One turn moves every row onto another: examples first, then more rows asked:
Pim: [ 0.89  0.54  1.70  2.46  0.41  0.76  1.42 -1.90  2.18  0.41 -2.61  1.06
  2.71  0.28  1.13 -0.47 -1.10 -0.25  2.52  0.53 -1.33 -0.24  0.03 -1.51
  0.80 -0.10 -0.13  1.87  1.05 -0.78 -1.40 -2.20  1.20 -1.27 -1.07  1.56
 -1.01 -0.11 -1.25 -2.94  0.40  0.08 -0.32 -1.40  0.44  2.71  1.06 -1.52
  0.20 -0.79  2.38 -0.21  0.73  0.30  3.49  0.29]
puna: [-0.77  0.30  0.57 -0.19 -1.28  3.17  2.40 -0.69  3.62 -0.08 -0.93  1.54
  2.00 -0.29  1.06  0.23 -1.06 -0.04  1.36  0.53 -0.38 -2.14 -1.70 -1.17
  0.52 -0.62 -1.17  1.38  1.04 -1.23  1.00  2.99  1.11  0.72 -3.48 -0.31
 -0.65  0.99  1.27 -0.24  1.94  1.10 -0.52 -0.13  0.52  1.29  0.85  0.13
 -0.85  3.45 -0.57 -0.44 -0.65 -2.47  1.74 -0.34]
Giki: [-1.12 -0.94  0.75 -0.49 -0.14  2.46  1.58 -1.49  1.11  2.73 -1.34  1.06
  2.10  2.26  1.31 -0.47 -0.34 -1.66  3.35 -1.61  0.83 -0.59 -2.41  0.79
  0.27 -0.71 -1.69  2.00  1.76 -0.48 -1.15 -0.35  1.82 -2.05  0.26 -0.85
 -1.53  1.02 -1.68 -1.19  1.28  0.27  0.79 -0.16  0.71  0.56  1.20 -0.47
 -0.69  2.71  0.08  0.48  1.32 -1.44  2.86  1.87]
sebom: [ 0.36 -2.16  0.85  0.22  0.14  2.23  4.05 -0.43  2.56 -0.75  1.58  0.15
  2.64 -1.00 -0.07 -3.02 -1.38 -0.42  2.24  1.60 -0.61 -2.68  0.41 -1.31
  0.93 -0.35 -1.40 -2.88  2.60 -0.17  0.45 -0.56  3.21 -2.31 -1.81 -1.35
  1.05  1.50 -0.39 -0.51  1.63 -0.15 -1.26  2.44  0.55  0.83  2.37 -1.00
  0.39  5.10  1.03 -0.38 -1.57  0.35  1.42 -0.35]
Razop: [ 1.43 -1.74 -0.62  0.43  0.33  2.05  4.10 -0.79  3.78 -0.45  1.37 -0.72
  1.70 -1.38 -0.12 -2.60  0.23  0.09  1.69  1.08  0.46 -1.68  0.40 -1.04
  0.36  0.22 -0.37 -3.51  1.77 -1.20  0.96 -0.42  2.14 -3.87 -1.85 -0.61
  0.69  1.99 -1.07 -1.21  1.11  0.26 -1.66  2.54  0.29 -0.07  1.95 -1.97
  0.69  2.85  1.11 -1.48 -1.06  1.02  2.26 -0.05]
Sef: [-0.61  0.56  2.23 -0.89 -1.82  1.45  2.47 -1.27  1.92  0.80 -1.15  3.01
  2.72  0.03 -0.46 -0.49 -0.15  0.00  2.85  1.06 -1.08 -1.56 -1.40 -1.46
  1.94 -1.18 -1.68  1.21  1.11 -0.56  1.23  2.88  2.73 -0.68 -3.09 -0.82
  0.72  0.12 -0.27 -0.26  3.01  2.21  0.49  1.00  0.62  0.25  0.53  0.89
 -0.56  2.83 -1.25 -1.17  0.38  0.15  1.04 -0.67]
moni: [ 1.90 -0.94  1.43  0.95  0.44 -0.16  1.81 -2.47  0.81  1.58 -3.44  0.44
  2.79  1.39 -0.04  0.18  0.30 -0.14  1.48  1.21 -1.45 -0.13  0.63 -0.88
 -1.14 -1.18  0.00  0.50 -0.25 -1.21 -2.31 -1.55  1.32 -1.58 -0.09  0.58
  1.29 -0.35 -0.46 -2.58  1.11  2.09 -0.13 -0.55  1.36  2.45  0.62 -1.06
 -0.54  0.24  1.17  1.11  0.79 -0.29  1.98  0.38]
durut: [-1.37 -1.71  1.52  0.25 -1.36  2.88  1.54 -1.62  0.34  1.61 -2.28  1.69
  2.92  0.87 -0.06 -1.84 -1.86 -1.26  3.27 -0.83  1.39 -1.12 -2.19 -0.35
  2.13 -1.50 -2.94  1.34  1.77  0.28 -1.11 -0.73  1.13 -0.70 -0.74 -1.01
 -1.09  1.32 -2.03 -1.39  1.74 -0.32  0.81 -0.36 -0.38  2.78  0.04 -0.48
 -1.95  2.28 -0.67  1.17  0.94 -0.06  3.79  0.39]
nufel: [ 2.55 -2.44  2.03  1.17  0.48  0.39  0.58 -1.64  1.14  1.69 -1.34  1.32
  3.19 -0.18 -2.63 -0.70 -0.95 -1.24  1.24 -1.04  0.03 -1.78 -0.39 -0.47
  1.23 -1.04 -0.48 -0.29  1.83  0.35  0.98 -2.89  1.99 -3.31 -0.84  1.72
  1.45  1.09 -1.34 -1.72  0.18  0.70  0.58  0.31  0.58  1.71  0.30 -2.96
 -0.80 -0.44 -0.02  0.00 -0.21  2.27  3.80  0.01]
Gaf: [ 1.43 -0.31  1.70  0.11  0.18  1.06  2.74 -0.34  3.98  0.03 -0.46 -0.65
  3.07 -3.90  0.45 -1.02 -0.04  1.41  2.37  1.53  0.01 -0.51  0.39 -1.44
  1.61  0.54 -2.39 -3.03  2.67 -1.87  1.61 -0.17  2.41 -4.84 -2.72  0.12
  0.87  1.24 -1.28 -1.03  1.12 -0.11  0.96  1.46  0.12 -0.92 -1.13 -0.77
 -0.25  1.31  1.40  0.04 -0.33  1.19  1.08 -0.50]
mogiz: [ 0.89 -1.21  0.15  1.48  0.63  1.45  2.29 -1.83  1.49  0.85 -2.68  1.36
  2.00 -0.18  0.50 -1.38 -0.55  0.25  1.63  0.60 -0.35 -0.28  0.67 -1.76
  0.33 -1.57 -0.17  0.94 -0.50 -2.52 -1.29 -1.01  0.41 -0.76 -0.29  0.53
  0.03  0.32 -1.66 -3.20  2.33  1.84 -1.10 -1.32 -0.41  4.16 -0.64 -1.47
 -0.56 -0.16  0.23 -1.06  0.61  2.06  2.46  0.50]
votu: [ 2.02 -2.00 -0.29  0.25  1.72  1.29  0.46 -0.92  2.69  1.87 -0.68  0.93
  2.04 -0.91 -0.34 -0.75  0.24 -1.43 -0.14 -1.36  1.14 -0.60  0.00  0.26
 -1.39 -0.66 -0.91  0.04  0.85 -1.85  2.15 -2.64  0.83 -3.02  0.35  1.57
  0.11  1.30 -0.38 -1.37 -0.37  1.68  0.01 -0.36  0.76  1.21 -0.47 -2.57
 -0.63  0.00  0.43 -0.55  0.49  0.80  3.05  0.60]
Rer: [-2.12 -0.26  0.40 -0.91 -0.87  1.42  3.38 -0.84  2.67 -0.75 -0.80  1.04
  2.80  0.67 -0.30 -0.47 -0.92 -0.24  2.59  1.02 -1.09  0.34 -2.24 -1.25
  1.84  0.31 -0.74  0.09  1.69  1.12 -0.93  1.99  1.59 -0.65 -3.68 -0.63
  0.38  0.03 -0.36 -0.46  2.15  1.21  0.26 -0.11  1.50  1.44  1.23 -0.17
  0.24  3.96 -0.73 -0.95 -0.23 -1.70  1.54 -2.00]
Mik: [ 0.44 -1.02  2.04 -0.54  0.69  2.08  2.86 -0.07  3.83 -0.06  0.34  0.01
  2.14 -2.98  1.74 -1.60 -0.42  0.58  3.01  0.92 -0.57 -1.29  0.25 -0.93
  1.31  0.18 -2.98 -1.99  3.51 -2.39  1.71  0.58  3.42 -3.55 -1.51 -0.26
  0.52  1.13 -0.66 -0.80  2.10  1.06  0.82  1.39  0.57 -0.54 -0.01  0.26
  0.88  3.43  0.86  0.18 -0.71  0.90 -0.73  0.28]
bula: [-2.12 -1.96  0.47  0.35  0.14  1.60  2.24 -1.08  1.36  2.75 -2.22  0.91
  3.60  1.29  0.44  0.65 -0.64 -0.91  3.00 -0.40  0.85 -0.08 -2.37 -0.30
  1.32 -1.65 -2.53  0.59  0.67 -1.53 -1.63  0.18  0.18 -2.24 -0.03 -0.92
  0.33  1.31 -0.87 -1.49  2.04 -0.11  1.46 -1.32 -0.80  1.53 -0.09 -0.79
 -2.66  3.41 -0.63  0.77  1.63 -0.96  1.92  0.65]
pofu: [ 0.36 -1.01  1.96  0.11  0.86  2.79  2.95  0.76  2.32  0.11 -0.37  0.06
  3.23 -3.05  1.31 -0.40 -1.50  0.86  1.29  1.56 -1.01 -2.69  0.54 -2.36
  0.68 -0.61 -2.42 -2.69  1.05 -1.58  0.51  0.21  3.84 -1.50 -3.33 -0.04
  0.02  1.19 -0.51  0.26  0.65 -0.73  0.49  0.96  0.47  0.40 -1.22 -1.63
 -0.90  5.28  0.97  0.57 -1.77 -0.69  1.94  0.27]
fal: [ 0.75 -2.53 -0.25  1.09  2.01  0.21  1.24 -0.13  2.48  0.99 -0.65  0.57
  3.60 -1.36 -1.06  0.28 -1.42 -0.24  0.68 -0.87  0.51  0.55  0.02 -0.60
  1.10 -0.29  0.33 -0.44  1.36 -0.24  0.03 -3.00  0.48 -3.89 -1.54  0.83
  0.83  0.84 -1.73 -1.83 -0.20 -0.60  0.61 -1.90  0.12  2.20 -1.12 -3.43
 -1.99  0.60  0.39 -1.05 -0.03  0.81  2.84 -0.23]
seda: [ 2.75 -0.97  1.73  0.25 -0.19  2.60  2.78 -0.32  1.97  0.36 -0.56 -0.66
  2.53 -2.85 -0.17 -1.27 -0.70  1.37  0.86  1.30 -0.04 -2.86  1.23 -1.84
 -0.04 -0.63 -1.28 -3.30  0.37 -0.87  0.82 -0.59  3.57 -2.51 -3.80 -0.24
  0.59  1.48 -0.99  0.09  0.11 -0.14 -0.44  2.54  0.73  0.10 -1.02 -2.08
 -1.27  2.91  0.80  0.62 -1.94 -0.03  3.68  0.18]

puna -> Rer
moni -> mogiz
Now these:
Razop -> Gaf
Giki -> bula
pofu -> sebom
votu -> fal

One turn moves every row onto another: examples first, then more rows asked:
fak: [ 0.80 -0.57  0.07 -1.20  1.35 -1.21  0.12  2.56 -1.62  1.43 -1.34 -1.13
 -0.94 -0.49 -0.91 -1.84  1.87  1.61 -0.16 -5.40  1.41 -1.71 -0.59  2.84
 -1.74  0.37 -1.86  3.22 -1.15  1.88 -1.65  3.22 -0.31  2.14  0.02]
sogam: [ 0.50 -0.19  0.15 -0.97  0.69 -1.38 -0.31  2.36 -1.86  0.72 -1.01 -1.35
 -0.95 -0.24 -0.91 -1.73  1.98  1.30 -0.72 -5.30  1.61 -1.28 -1.04  3.31
 -1.07  0.69 -1.33  3.40 -1.26  2.18 -1.80  2.85  0.18  1.59  0.30]
Minu: [ 0.38 -0.38  0.17  0.60  2.25 -1.01  0.95  0.62 -2.48 -0.86 -0.91 -0.27
 -0.29 -0.51 -1.26 -3.25  1.68  0.46  0.78  4.04  2.60 -1.05  0.88  1.19
 -0.51  0.00 -1.70  1.41 -1.03  2.01 -1.02  3.72 -1.72  1.52 -0.14]
desa: [ 0.35 -0.48  0.28  0.54  2.02 -0.92  1.04  0.59 -2.03 -0.51 -0.83 -0.49
 -0.17 -0.26 -1.16 -3.00  2.01  0.47  0.67  4.09  2.50 -1.10  0.72  0.89
 -0.35  0.08 -1.93  1.59 -0.91  1.94 -1.21  3.66 -1.47  1.65 -0.02]
lal: [ 0.45  0.05  0.41 -0.77  0.74 -0.97  0.12  1.77 -1.88  0.58 -0.73 -1.13
 -0.61 -0.16 -0.65 -1.75  2.20  0.52 -0.78 -5.41  2.23 -1.15 -1.11  3.39
 -1.09  0.58 -1.62  2.85 -1.21  2.20 -1.02  2.78 -0.08  0.57  0.84]
vidol: [ 1.18 -0.90  0.39 -0.95  1.97 -1.02  0.87  2.23 -1.49  1.30 -1.21 -0.80
 -0.56 -0.17 -1.06 -1.55  2.04  0.73  0.10 -5.53  1.45 -1.85 -0.32  2.95
 -2.36  0.40 -2.25  2.99 -1.10  1.89 -0.81  3.44 -0.90  1.42  0.34]
ponif: [ 0.40 -0.83  0.25  0.41  2.02 -0.94  0.98  0.21 -2.49 -0.79 -0.68 -0.32
 -0.17 -0.55 -1.16 -3.40  1.85  0.23  0.95  3.84  2.66 -1.00  0.87  1.24
 -0.45 -0.14 -1.71  1.60 -1.19  1.68 -1.16  3.59 -1.55  1.43  0.12]
tazol: [ 0.20 -0.82  0.30  0.35  1.89 -0.69  0.84  0.21 -2.09 -0.63 -0.47 -0.59
 -0.33 -0.50 -0.99 -2.95  1.82  0.13  0.79  3.92  2.82 -1.13  0.55  1.04
 -0.20  0.08 -1.62  1.47 -1.19  1.67 -1.19  3.44 -1.60  1.40 -0.06]
Dab: [-0.08  0.44 -0.18  1.07  0.23 -1.87  1.04 -2.39 -0.45  1.11  0.47 -1.87
  2.54 -2.22 -1.70 -2.40  1.92  0.32  0.09 -1.24  2.03 -1.75 -1.06  0.95
 -2.20 -0.75 -2.47  3.58  1.20  0.96 -1.24  2.63 -1.03  2.92  0.65]
gat: [ 1.24 -0.65  0.56 -0.50  1.49 -0.89  0.64  1.54 -1.84  0.89 -0.83 -0.81
 -0.14 -0.26 -0.55 -1.24  2.04  0.28 -0.41 -5.90  1.98 -1.65 -0.74  2.90
 -1.83  0.48 -1.76  2.82 -1.12  2.10 -0.54  3.15 -0.82  0.49  0.80]
Kegub: [ 1.98  3.18  1.54 -0.63  3.04 -0.24  0.98  1.82  0.65 -1.47  0.60 -1.40
 -0.71 -0.72 -1.58 -3.71  1.84  0.80  0.95  0.55  2.32 -3.59 -0.95  3.39
 -0.36  0.76 -2.39 -0.93 -0.31  0.24 -0.84  3.36 -2.50  2.01 -0.35]
bakoz: [ 1.32  3.66  1.09  0.23  2.02 -1.34  1.33  1.10 -0.13 -3.37  0.42 -1.08
 -0.22 -0.59 -1.40 -4.24  1.63  1.41  0.41  0.03  2.53 -2.57 -0.84  4.44
 -0.97  0.44 -2.26 -0.84  0.03  0.55 -1.31  2.64 -1.72  1.49 -0.34]
Gug: [ 0.44  3.06 -0.11  0.67  0.09 -0.54 -0.06  4.46 -0.57  0.19  2.61  0.71
  0.01 -1.31 -1.08 -2.53  1.15 -0.39  0.40 -2.91  2.05 -1.38 -1.78 -0.46
 -2.67 -0.17 -2.31  1.85 -0.87  1.58 -0.18  3.37 -2.04  0.97  1.17]
mar: [ 0.31  4.05  0.33  0.45 -0.44 -0.67  0.13  4.72 -1.04  0.19  1.68  0.47
 -0.24 -0.82 -1.31 -2.78  2.20 -0.29 -0.13 -2.97  2.19 -1.13 -1.15 -0.83
 -1.70  0.36 -1.76  1.87 -1.23  2.02 -0.72  3.21 -1.36  1.34  1.21]
tosi: [ 2.02  3.79  1.41  0.26  2.66 -0.96  1.53  1.46  0.50 -2.47  0.22 -1.70
 -0.30 -0.17 -1.41 -3.71  1.95  0.84  0.52  0.16  2.49 -2.90 -0.99  3.88
 -0.51  0.83 -2.85 -1.35  0.08  0.48 -0.87  3.05 -1.96  1.23 -0.17]
rame: [ 1.43  3.02  0.98 -0.65  2.89 -0.19  0.42  1.73  0.11 -1.85  1.19 -1.01
 -0.89 -1.38 -1.41 -3.99  1.64  1.40  1.30  0.49  2.25 -3.76 -1.20  3.86
 -0.75  0.31 -2.05 -0.62 -0.70 -0.04 -1.54  2.73 -2.35  2.85 -0.50]
duk: [ 0.27  1.92  0.83 -1.10  0.86 -0.74  1.34 -1.96 -1.00  2.23  0.46 -2.27
  1.71 -1.77 -1.66 -3.29  3.25 -0.19  0.06 -1.52  2.74 -1.97  0.10  0.09
  0.09  0.32 -1.35  4.66  0.16  0.92 -1.17  2.98 -1.44  2.96  0.45]
Mivun: [ 0.60  2.49  0.88 -1.33  1.25 -1.38  1.50 -1.97 -0.77  2.37 -0.52 -2.59
  2.13 -1.11 -1.41 -3.35  1.53  0.73 -0.30 -1.43  2.20 -1.16  0.17  0.39
 -0.27  0.61 -2.60  4.58  0.92  1.66 -0.97  3.53 -1.73  2.30 -0.70]
gato: [ 0.16  0.93  0.13  0.00  0.42 -1.14  1.29 -2.30 -0.81  1.30  1.13 -1.94
  2.15 -2.49 -1.86 -2.57  3.26 -0.09  0.29 -1.59  2.43 -2.28 -0.61  0.60
 -1.25 -0.44 -1.30  3.89  0.11  0.41 -1.01  2.60 -1.14  3.06  1.05]
kulok: [ 0.50 -0.45  0.24  0.25  2.06 -0.69  0.81  0.74 -2.05 -0.35 -0.46 -0.63
 -0.33 -0.36 -1.00 -2.95  1.83  0.44  0.71  4.18  2.86 -1.20  0.52  0.91
 -0.02  0.21 -1.81  1.56 -0.91  1.79 -1.04  3.49 -1.40  1.54 -0.12]
sugol: [ 0.28  4.70  0.29 -0.15 -0.10 -1.27  0.68  4.78 -1.47 -0.22  0.93  0.23
 -0.42 -0.49 -1.44 -3.46  1.47  0.58 -0.30 -2.97  1.68 -0.67  0.01 -0.48
 -2.20  0.28 -2.04  2.45 -1.20  2.12 -0.91  3.60 -1.79  1.53 -0.03]
pirod: [ 0.24  2.70 -0.23  0.58  0.58 -1.28  0.10  4.09 -1.31  0.25  2.23  0.81
  0.29 -1.50 -1.09 -2.89  0.08  0.31  0.40 -3.11  1.64 -0.96 -1.36 -0.04
 -3.74 -0.39 -2.75  2.11 -0.57  1.49 -0.62  3.58 -2.59  1.00 -0.13]
zari: [ 0.25  1.42  0.24  0.12  0.88 -2.06  1.06 -2.29 -0.27  1.72 -0.48 -2.51
  2.53 -1.08 -1.42 -2.67  0.82  1.22 -0.22 -1.12  2.10 -1.11 -0.66  0.94
 -1.65 -0.01 -3.07  4.14  1.52  1.82 -0.91  3.40 -1.43  2.32 -0.50]
gigod: [ 0.17  4.02  0.16  0.03  0.33 -1.74  0.52  4.43 -1.48  0.16  1.08  0.38
 -0.18 -1.01 -1.15 -3.69  0.02  1.07  0.14 -3.08  1.31 -0.51 -0.22 -0.16
 -3.08 -0.18 -2.58  2.35 -0.79  1.80 -0.92  3.64 -2.17  1.49 -0.87]
telir: [ 0.93  3.18  0.72 -0.26  2.12 -0.90  0.64  1.53 -0.24 -2.90  1.26 -0.85
 -0.64 -1.51 -1.33 -4.21  1.44  1.66  1.04  0.23  2.33 -3.11 -1.23  4.46
 -1.02  0.37 -2.01 -0.54 -0.39 -0.06 -1.96  2.53 -1.92  2.36 -0.61]

vidol -> fak
telir -> bakoz
Mivun -> duk
Now these:
pirod -> gigod

